One hidden turn or mirror swaps the rows below in pairs. Which row is each named row swapped with?
The rows were stretched afterwards, more along some directions than others.
k_795: [  1  15  -4  -3   5  12  -6   8 -15 -28   4 -18   8   2 -12  22 -14 -42
   2   4  14  -5  -7  -9  -2 -14 -12]
k_34: [ 36  -1   9  -4 -16   3   6  19  -6  -1  18  15   4  10 -33   8   4  20
 -33  10 -13 -13 -22   1  -3   1 -33]
k_155: [ 12   3 -27 -11   7   6  -9  -2   3  -7  13  23  -2  16  13  -8   8 -20
  10  15   3   3  -5   1  -1 -14  23]
k_291: [ 19 -10   6   8 -13  -6  11  -4   4 -14 -10 -14   6 -22   0  -7  -5   3
 -23   9  11   5 -15  -2  -6  16 -16]
k_154: [ -5   3   4   4   1  10   8  17   0  -4   2   1 -11   7  16  13  -3 -27
   0  -9   3  16   3  -2  -4 -16  -6]
k_847: [ 23   2  16  -3   3   9   2  26 -16 -30  16 -25  14  28 -20  -3  -7  -3
  -8   4   5  -2 -16  -1 -12  10 -31]
k_985: [ 10   9   2  -5  20   0   3  -1 -12  11 -11  15   6 -26   5  -2   6  -1
 -15  14  -2   8 -16  12  -5   0   1]
k_316: [-13  18   1 -10   0   2  -3  -4 -15 -26  -4 -11  -7  -9  -7  15 -15 -36
  -3   4  18  -1  -1  -6 -10  -9  -4]
k_982: [ 29   1   7  -4 -17  16 -15   2   2   8   6   8  -6   9  -4 -10  15   5
  -1  -6  -1 -11   4  -5  -9   1  -6]
k_541: [ -7  -6   2  28 -23  17  -6   2  -1   6  -3  13   3   2 -12  10  10 -11
 -13 -15  -3  -7   3 -24   0   8 -16]
k_610: [ 29   9 -17  -5   2   7 -17  12 -12  -7   6  28  13   3 -32   8  12   8
   7  14   7  -8 -20   3 -28  -8   3]
k_50: [ 46   4   0   2  16   9   1   2  -2  -9   8  -4 -13 -13 -17  17 -19   1
   5  12  -5  -9 -23   9 -13   4  -8]
k_61: [ 22   2  29 -12 -17   2  -6   6 -28  -9  15 -10   5 -23 -48  13 -26  -1
 -32   0  -2 -20 -20   6   2  -3 -36]
k_504: [ -7  13  -5 -12   6   9  -5   1 -18 -27   7 -24   3   4 -10  18 -24 -43
  11   0  16  -3  -2  -2  -2 -12  -9]
k_361: [ 29   2  31 -21 -20  -1  -7   2 -25 -19  17  -5   3 -28 -34  11 -25   1
 -31   9   1 -28 -19   8  -3   1 -33]
k_709: [ 21  -3 -26  -9   5   6  -9  -1   1  -7  18  19   3  11  14  -8   7 -20
   4  18   2   5 -14   3   6 -14  15]
k_710: [ 17  10  10   0   0  -2  -7   7 -19 -16   8 -18  -4  -5 -48 -13  -9 -21
 -10  10  20   3   3  15   0 -16   3]
k_606: [ 17   1   8  14   5   4  -8   5  -6 -11   8 -26  -4   9  -8   0  -2   5
 -11   4  11  -3 -11   4 -12   5 -35]
k_528: [  4   7  19 -13 -28   5 -15  17  -7 -13   7 -14   3  14 -17  11  -7  10
  -8 -15 -14  -5  21  -2 -16  -1 -16]
k_932: [ 21   2  17   6 -10  14   0  17  14 -19  15 -16 -15  10 -34 -17  -9  -7
 -12  -9   7   6  -3  12   1  21 -17]
k_665: [ 19  -3   0   9 -36  -5  -5  -4   9   3   9  16  12 -18 -37 -23  22  17
 -11  11  40  -5  -1  13  -4   7   3]
k_787: [  2   3  12 -13 -21   5   9   9  -4 -33  -5 -22  -8  17 -46  -6 -31 -10
   3 -23  -5  -7  18  -2 -17  10 -17]
k_77: [-11  -5   2  27 -21  14  -1  -3   4   0  -1   8  -2   8 -11   6   6 -10
  -8 -18  -3  -5   1 -22  -2  11 -17]
k_971: [ 21 -12 -12   6  -1  12   5   5 -16   8   9  14   4 -14  -5   3   2  17
  -1   1   1  -9 -21   2 -15  19  -8]
k_539: [ 14   6  -1  -2  -6   5  -6  -1 -25  -6  22 -26  32  22 -13  22  -8  11
   6 -12   3 -14  -6 -12 -17  15 -38]
k_929: [ -3  14   2   1   2  15  12  17 -10  -2   6   3   5   6   9  11  12  -9
  13   2   8   2  14  -6  -8  -9  16]
k_979: [ 15 -15  -8   2 -21  19   3  18  -2   1   4   4  15   5  -3  -3  31   0
  -2  -4  12  -2   4  -8 -18   7  -5]
k_810: [ 32  11  -4 -16 -21   1   1 -16  -3 -29  28  -4   8  -5 -26  -6  -9  -1
  10  17  -1 -16   8   7  -9 -11 -12]
k_473: [ 19   8 -27 -12   5   5 -10   1   1  -9  17  16   1  17  10  -4   3 -21
  11  20   8   6  -6   3   6 -16  17]
k_829: [ 28   7  22 -19 -26  -2 -16   7 -30 -15  16  -3  11 -23 -51  18 -27   4
 -29   6   7 -23 -20  11  -1  -1 -31]
k_106: [ 30  -4  12   1 -15   4   2  23 -13  -2  19  10  10  21 -35  12   6  19
 -31   5 -12 -16 -21   3  -4  -1 -36]
k_515: [ 24  11   7   2 -15  11  -6   4  -3   7  26  17   8  12  -4  15   3  -2
 -16   4 -16  -4 -29   0   3   4 -12]
k_548: [ 20   3  33 -15 -17   7  -8  14 -36 -14  21 -13  13 -13 -43  22 -34  -4
 -26   0  -2 -21 -10  11   6  -5 -35]
k_546: [ 25   4  28 -19 -19   4 -14   4 -31 -15  26 -19  10 -14 -52  15 -38  -2
 -23  -3   1 -18 -15  16   4  -1 -39]
k_805: [ 13   5  13 -19  -1 -11  -2   8 -25 -18   9 -22   7  11 -22  31 -18  16
  11  -9   3 -13 -16  14 -22   9 -40]
k_75: [  7 -17  -5  -3 -23  -4 -14   4  -2   2 -15  12  -3 -18 -13 -11  15   4
 -16  -1  13  -1  15   2 -20  11  12]
k_780: [ 18   4 -27 -15   3   8 -11   2   2 -13  19  17   3  16   6  -6   2 -22
  10  19   5   1  -3   2   3 -16  18]
k_383: [ 19   0  28   7   4  11  11  18  -1  -6  -2  -6 -17   6 -11   0   0   2
 -11  -7   4  -7   7  -2  -5  13 -14]
k_543: [  4  -7  23   8  14  -2  26  -5   9 -18 -15 -19 -13  -1   0  -4 -10  -1
 -13  -7  -9   9 -10   3  -8   6 -28]
k_930: [ 29  14 -22  -4   8   1  -6  28 -10  -5  22  -3 -15   1 -21   6 -23 -23
  19   5  -1  -1 -11   9  -9  -2   2]
k_601: [-10  21   2  -3   4   6   8  -5 -12 -21  -1 -15  -2  -8 -16  11 -15 -33
  -2   2  26   1  -8  -2  -5  -7 -14]
k_573: [  6  16  -5   7 -25 -13 -20  22 -12  -6   6 -17   8  11 -46  -4   0   3
   2  -4  28   1   9   9 -15   8 -16]
k_94: [  8 -19  -4  -5 -25  -6 -15   2   0   1 -13   7  -1 -21 -13 -17  12   2
 -22  -2  10   3  17   5 -17  11  10]
k_969: [ 22 -18  18   7 -12  16 -13   7  -7 -19  37 -27  -5   6 -32   8  -5 -15
  -3  -4   5 -17   3  -9  -5   3 -28]
k_392: [ 14   3  -5   0 -13   8  10   2  14 -11  25  18  16   2  -1  13  14  -6
   4  15  16  -1 -15   3  -7 -16  -3]
k_655: [ 32   1  23 -16 -21   4 -14   5 -26 -13  21  -4   9 -23 -43  16 -25  -3
 -21   3  -2 -27 -19   2   2  -4 -28]
k_445: [  9 -17  -2  -4 -26  -4 -21   5  -3   1 -10  11   7 -16 -11 -11  18   6
 -21   0  12   1  16   2 -15  11  11]
k_633: [  8  18   5  11   5  12  14  16 -16 -10  11  -6  -4  15 -14  25 -36 -16
  -2 -11  -7  11   1  -3   0   3 -19]
k_493: [  3  19   6 -10   7   9   2   5 -12 -32   5 -18   0 -10 -11   8 -22 -39
  -5  12  25   0  -7   3   3 -11  -8]
k_74: [ 18  -7  31   5  -2   7  10  16  -4  -4  -4 -13 -17   0 -10 -13  -4  -1
 -20  -4   6  -3   9   3  -1  16 -13]
k_948: [ 36  -2   2   2 -11   5   4  14  -4   2  16  18   6  20 -28  15  10  18
 -22   8 -16 -20 -26  -2  -8  -2 -32]
k_366: [ 25  -5 -11  -3   8  -5  -6 -12 -21  10   3   7   6  -1 -15  26  -1  11
  15   2 -15 -12 -18  13 -22   6   1]
k_701: [ 22   1   8  -3  -3   5   9  24   4  -9  15  -6 -12 -22 -31 -33  -8  -3
  -4   4  12   5   6  13  -6  13   3]
k_345: [ -2  18  -6  -5   5   8 -10   7 -26 -22   1  -2  10  -7  -7  25 -13 -37
  -3  11  20  -3 -13   4   0 -15  -6]
k_308: [ 32   2  10   0 -16   3   1  22 -11  -4  19  12   6  14 -37   9   5  16
 -33  10  -8 -15 -24   1   0  -2 -34]
k_457: [ 21  17   2   5  29  18  -8  12 -12 -11  18  -5  -3   3 -27  22 -16  -2
   1 -11  -2   6 -21   1  -8 -11 -32]
k_570: [  2  11  -2   5   1  20  -2   1 -34 -16   9  -9  20  39   5  44  -6 -21
  12  -9 -14 -16   4 -30 -10  -9 -32]
k_255: [ 16  36  -6  10  -7   7   0   7 -25 -19  15   4   2  23 -39  30 -12  -8
  11  -2  -4  -1 -16   5   2 -13 -31]
k_590: [ 19  -8   2  -7 -27   0  -2  -4 -13  30   9  18   9 -12  10   6  15   4
 -15   4 -14 -16   4  -8 -18   8   6]
k_413: [ 24 -20  15   9 -12  15  -9   5  -6 -14  36 -21  -5  -2 -22   7   0 -12
   0   1   3 -21   2  -8  -5   5 -20]
k_773: [ 18  -1  26   7   1   7  14  13  -5  -1  -3 -10 -19   5 -11  -5  -5  -1
 -11  -7   6  -6   7   3  -1  12 -13]
k_447: [ 29  -3   7  -8   1  15 -14  -1 -28 -14  20  10   0  -4 -19  29  -5  -6
 -10   3 -23 -17  -9 -15 -14 -18 -25]
k_587: [ 18   6   9   1 -14 -12  -1  -8  -6 -11  16 -12  -7 -19 -19  -2 -14  -4
 -22  11  12   4   6  -1 -15  -2 -10]
k_52: [ 20   1  -6   5 -24 -17  -1  15  -1   3   7  -3   9 -25 -20 -26   2  -5
 -24  18  17   0  -2   3  -4  -2  -7]
k_552: [ -7  -5   1  25 -22  20  -5   1  -4   7   0  14   7   6 -17   9  10 -12
 -11 -15   0  -8   4 -26   0   8 -16]
k_544: [ 25 -18  14  14  -9  14  -8   6  -8 -10  38 -18   0   0 -30   8   0  -7
  -3   3   3 -18  -3  -1  -3   1 -20]

k_308 swaps with k_780
k_590 swaps with k_154
k_552 swaps with k_969
k_665 swaps with k_932
k_473 swaps with k_34
k_77 swaps with k_544
k_74 swaps with k_75
k_709 swaps with k_948
k_573 swaps with k_701

One hidden turn or mirror swaps the rows below in pairs. Which row is each named row swapped with?
The rows were stretched afterwards, more along some directions than others.
k_524: [  8   1   0  -2 -39  -6 -38  11  18  20 -19   9  18  17   0 -20  -8  50
  10  25  -2]
k_761: [ -1  -5 -15  21 -21  -2 -21 -23  -9   3  -8 -13 -11   6  15 -30 -12  11
   7 -11  -1]
k_783: [ -8 -13   2   2 -53  16 -14  -2   8   2  19   5  10 -12  -7   5 -10  30
  -7  25  20]
k_344: [  3 -21 -20 -12 -29  15 -18 -14  20   5   6  -8   9  24  -9  -5   1  45
  -6  14  13]
k_750: [  0   4  -1   8 -29 -19 -19 -13  22  -7 -38   1  16  25  -9  -6 -27  42
 -21  -2  -2]
k_69: [ 10 -10 -10 -14 -34  28 -20   5  24  -7  21  10   5  19 -12  10  18  72
 -12  29  17]
k_593: [-18   4  -5   6 -24  11 -15 -11   0  -9   7   9  -9  -6  -8  12   3  32
  -6  20  22]
k_218: [-14 -31 -17  -3 -31   1 -11 -25   7   8  -4   8  -7  13   5 -14  -5  14
  15  -8   7]
k_715: [ 13   4   4  11  -6  13 -28 -10  20  -6   2  24  10  15 -15   3  -3  68
 -13  14   6]
k_158: [ -5  -1   4   5 -43 -19 -19 -12  25   1 -27   8   9  24 -16  -4 -25  35
 -15   6   1]
k_654: [  6   2  -9  -6 -28 -13 -34  -4  20  23 -22   4  12  23   2 -20  -3  44
  12  20  -6]
k_360: [  6   4  -3  -6 -27  16 -19   3  25 -11  16  28   2  17 -14  12  16  75
  -7  24  10]
k_2: [-24 -17  22   1 -65  15 -13  22   8   2   6  10   7  -3 -15  19   8  19
   7  17   8]
k_908: [-26 -29   5  -3 -62  22  -5  -3  13 -14   0  27 -27   7  -6  22  19  23
  10  -7   5]
k_214: [ -8   3  -5  29 -17   0 -18 -13 -15   3 -14  -4 -11   2  15  -9  -5   4
  10 -18  -5]
k_245: [ -6 -25 -16   4 -20   4 -18 -26   0   6   1   5  -1  16   5 -15  -5  17
  10  -9  10]
k_348: [  3 -29   5  -1 -65  15 -14   6  15  10  23  26  14 -12   5  -7 -12  39
   5  15   5]
k_675: [  1  -3 -21 -16 -40  37  -2  -1  21  -8   9  -2  -2  22  -7   7   4  29
 -17   4  -6]
k_224: [  5 -10 -19  -5 -23  -1 -21 -10  19  11  -9  27  -9   1  12 -23 -15  38
   6   8 -21]
k_113: [ -3   0 -19  25 -21   2 -19 -23 -15   2 -11 -16  -7  11  18 -26 -14   1
  10 -15   0]
k_182: [-11 -27   2 -11 -84  22 -15  12  23 -27  -4  10  -7  -5 -15 -16 -12  20
  -7  25  23]
k_323: [ 10  -8 -18  -8 -34   4 -11  12  18  18  13  25  -4   2  21 -15   2  33
   4   3 -25]
k_386: [ -1 -21   5   6 -62  15 -14   9   9   6  31  27  17 -18   6  -6 -17  40
  -2  13   4]
k_195: [ -1  -1 -11  28 -19   2 -21 -16 -18   3  -6 -16  -5   5  15 -24 -12   4
   5 -13  -3]
k_534: [ 13  -5  -2   5 -52  -1  -7  24   6  10  31   6  17  12  14 -10  -9  39
 -16  11 -20]
k_307: [-12  -8   5  20 -15  15 -11  -7  -7   3 -11   5 -13   1   3  13  11   2
  11 -29 -10]
k_483: [-15 -17   7  20 -27  19 -10  -3  -8  -4 -11  12 -13   3   0  12   8   2
   6 -32  -5]
k_135: [ -7 -28 -15  -4 -29  10 -16 -23   7  13   1  -3  -2  20   1 -14  -3  21
  11  -5   9]
k_353: [-10 -13   1  19 -20  22  -8  -3  -2   1  -5   8 -10   1   6  17  16  11
   9 -30  -9]
k_411: [  2 -10 -27 -16 -22  18 -11 -14  19  -4  -4  10 -18  16   2 -14  -2  25
  -4   8 -12]
k_661: [-25 -10  16   3 -59   3 -15  20   9   2  -5  10   7   7 -13  14  11  20
   7  16   8]
k_303: [ -8 -29   5  -4 -71  24 -23   4  22 -16  -8   6  -7  -2 -22 -17 -17  16
  -2  21  20]
k_776: [  4  -6 -15   7 -50   4 -28  -4   4   4   7  -9   2  11  13 -36 -12  27
   9  15   7]
k_988: [-35 -11   7  -3 -61  21 -15  -6   9 -26  14  35 -35  -6 -17  11   5  30
   3  19  35]
k_381: [-15  16 -10   7 -41  23 -14 -21  14  -8 -17   4 -15   6  -6  20  -5  33
 -11  -8   2]
k_561: [ -2 -19   8   4 -62  14 -12   6  11  15  26  17  18 -12   2  -3 -13  37
  -1  15   2]
k_412: [ 11   1   2  -9 -26  23 -17  -1  25 -14  22  17   1  19 -18  13  13  74
 -15  26  14]
k_784: [-20   1   4   6 -58  24  -7 -11  14 -17  -9  19 -20   3  -5  26   4  39
  -5  -9   2]
k_713: [-11  22  -8  13 -36  23 -15 -24   5  -8 -19  -2  -7   4  -1  12 -11  24
  -9 -12   3]
k_454: [ 11  -7 -13 -10 -40   5 -10  18  22  18  15  24   0   4  15 -12   6  38
   2   5 -30]
k_879: [ 12 -14   7   6 -49   3  -3  24   5   7  36   7  17   5   8  -5 -11  36
 -18  10 -17]
k_918: [-11 -31  -6 -18 -84  17 -18  14  23 -29 -13  16  -6  -4 -17 -15 -11  23
  -7  30  19]
k_674: [-21   7   1   9 -53  25  -9 -14  12 -15  -9   8 -22   3  -4  25   2  31
  -3  -8   4]
k_666: [-20 -24   8  -6 -79  31 -17   4  16 -21  22  40 -18   1 -16   0  -4  35
   2  13  28]
k_848: [ 15 -11  -7  -3 -49   5  -8  28  15  10  27  14   9  14  15 -11   2  42
  -7  13 -22]
k_676: [  7  -4 -23 -15 -21  19 -10  -9  22   0   1   3 -13  22   1  -7  -2  28
  -8  11 -14]
k_479: [-13  18  -5  10 -40  28 -16 -21   8 -11 -18   0 -11   4  -6  16  -8  30
 -13  -9   7]
k_901: [ 13  -5   0   7 -57   5  -4  22   5   8  32   7  20   9  14  -6 -14  34
 -14  10 -15]
k_320: [-23   2   6   7 -27  16 -18 -12  -4 -20   7  24 -25  -9 -15  13   6  22
   7  18  31]
k_72: [  2  -2 -22 -15 -33  35  -5  -1  25  -7   6  -2  -1  22  -9   6   5  34
 -23   7  -8]
k_78: [ -8 -18   2  12 -35  42  -9   8   4  -4   0  20  -4   5  -4  19  20  21
  -2 -29  -8]
k_694: [ 12  -5 -17  -3 -42   2 -15  13  21  15   6  29   1   2  18 -24  -4  40
  -2   3 -28]
k_5: [  0   4 -21   1 -30   7 -17  -2  11  16  -7  31  -7   1  17 -16  -4  29
   0 -11 -22]
k_378: [ -5  -2 -10   1 -37 -20 -21 -14  19 -14 -46   8  10  21 -12  -7 -20  36
 -15   7   2]
k_673: [ -2   8   3  28  -7  -1 -27 -28   4  -2 -14  25   7   6  -9  -9 -23  32
  -5  -6   6]
k_678: [  1   4  18  26 -31  -9 -12   9 -10  10  16  -5  28  10   3   4 -23  22
 -14   4  -7]
k_937: [-11 -23   1  10 -66  24 -23  -4   2 -28  -9  16  -5 -12 -13 -21 -25   7
  -3  10  28]
k_652: [  0  -3 -10   4 -48 -13 -16  -9  21 -11 -19  20  16  25  -7 -12 -24  45
 -20   2   2]
k_733: [  4  -9 -22 -16 -30  39  -9  -3  22  -6   6   0  -8  19 -10   5   6  25
 -16   9  -6]
k_32: [-24   7   3   5 -26  16 -13 -19   1 -21   8  14 -25  -7 -16  12   2  30
  -3  16  27]

k_113 swaps with k_901
k_593 swaps with k_69
k_666 swaps with k_673
k_214 swaps with k_848
k_78 swaps with k_5
k_678 swaps with k_776

